(in the rows, 128 means zero)
One turn sends every row of this set to another row. A few are shown first. Where does it send the rows asked after them?
tun: [140 138 133 123 108 113 103 134 130 140 115  71 114 139 150]
Mizi: [143 154 129 113 110 166 119 146 152 133 142 142 121 115 142]
bopuf: [133 104 121 118 119 126 104 107 119 128 151  97 115 117 122]
Tadiz: [ 99 138 121 121  76 131  80 142 145 110 112 116  98 100 127]
ribi: [ 90 135 135 115 113 134 104 124 150 109 103 158  96 121 140]
loz: [101 143  97 156  98 123 136 145 141 160 118 144 135 131 134]
Tino: [126 153 118 129 114 108 109 154 142 131 152 170 122 111 137]
sab: [124 158 125 138 107  79 108 122 135 132 101 114 129 143 145]
gufad: [137 141 135 162 145 122 124 125 133 124 149 130 130 131 128]
fid: [132 141 120 140  90 129 106 132 109 129 111 102  80 114 161]
Sube: [115 156  98 117 113 136 115 150 159 130  75 141 111 117 140]
Nolo: [102 151 128 139 156 113 130 126 162 110 139 138 110 122 126]
rabib: [121 143 117 123 112 156 117 135 144 126 161  74 118 117 133]
nusal: [124 143  91 122 109 111 128 142 136 125 165  78 125 114 142]
nalam: [ 77 138 103 133 115  83 108 126 141 111 125 101  95 117 134]
Duzi: [ 93 157 127 136 107  88  95 146 128 118 103 117 122 134 118]
kadap: [138 117 106 115 111 163 135 138 125 129 125 146 140 118 153]
Vuba: [127 102 118 101 123 132 126 128 136  94 150 114 124 101 150]
pilo: [125 134 129 119 112 128 115 136 107 120 132  65 125 110 141]
futol: [ 97 127  91 117 105 146 125 147 130 129 164 151 124 112 145]
Kure: [109 125 121 125 113  92  93 105 149 118 145 104  96 133 126]
Vot: [ 88 126 100 101 126 146 118 141 131 105 122 131  98  86 147]
Bek: [127 159 112 156 141 117 114 140 166 126 147 116  95 115 121]
taluv: [140 167 121 133 122 105  97 114 150 129 144 107  98 101 129]
Domo: [ 95 128 108 149 145 136 140 146 162 126 143 144 109 126 127]
vamu: [ 70 158  87 120 103 107 123 154 138 123 108 122 119 105 136]
roke: [142 116 125 131 111 150 137 133 135 150 119 140 132 150 132]
Vib: [133 138 132 127 119  91 127 134 147 131 144 141 133 122 101]
latik: [ 99 117 119 102  88 146 123 144 116 124  90 127 113 103 150]
buvem: [115 135 120 122 112 141 112 162 142 135  95 168 116 127 131]
tatu: [140 108 114 144 104 124 136 124 143 101 133 120 119 154 143]
Reg: [118 144 130 115 109 117 130 144 139 134  70 142 120 126 126]
Kene: [112 143 120 147 146 139 143 113 112 126 133  96 128 108 147]
zazul: [125 127 106 131  99 144 157 142 152 147 132 146 134 131 148]
kifi: [ 99 149 103 118 100 152 115 167 164 115 126 142 114 103 117]
rufu: [ 97 156 105 151 131 117 111 140 132 136 129 129 140 159 121]
badek: [111 136  92 119 111 144 116 152 150 127  78  92 121 116 128]
bura: [139 160 119 118 113  88 129 170 137 116 103 133 111 131 141]
fimo: [114 108 105 125 152 135 145 138 120 147 121 117 109 114 159]
dab: [101 130 114  79  85 131 123 136 120 119 134 125 132 120 161]
musum: [120 158 120 115 102 100  87 126 125 129 105 108 109  93 112]
femod: [125 126 113 105 104 140 120 122  98 145  93 112 118 118 158]
Labez: [129 146 123 107 104  83 126 132 151 124 157  96 120 115 127]
visez: [142 131 149 150 130 105 135 116 145 132 124 108 117 135 146]
Tazev: [ 75 166 103 113 101  95 100 135 121 129 130 108 117 119 142]
lotun: [113 136  84 120 119 164 117 147 130 132 143  86 113 105 148]
Pugu: [ 89 154 131 122 116 125 122 162 129 131 103  76 117 121 119]
Fon: [102 106 103 103 113 147 123 135 119 142 108 114  95 122 169]

ribi goes to dab
nalam goes to nusal
bura goes to fid
Now find these:
bopuf goes to Vib
Tadiz goes to Vuba
futol goes to kifi
Tazev goes to rabib
pilo goes to gufad
badek goes to fimo
Kure goes to Labez
sab goes to tun
latik goes to kadap
zazul goes to Sube
femod goes to roke
vamu goes to lotun
Kene goes to rufu

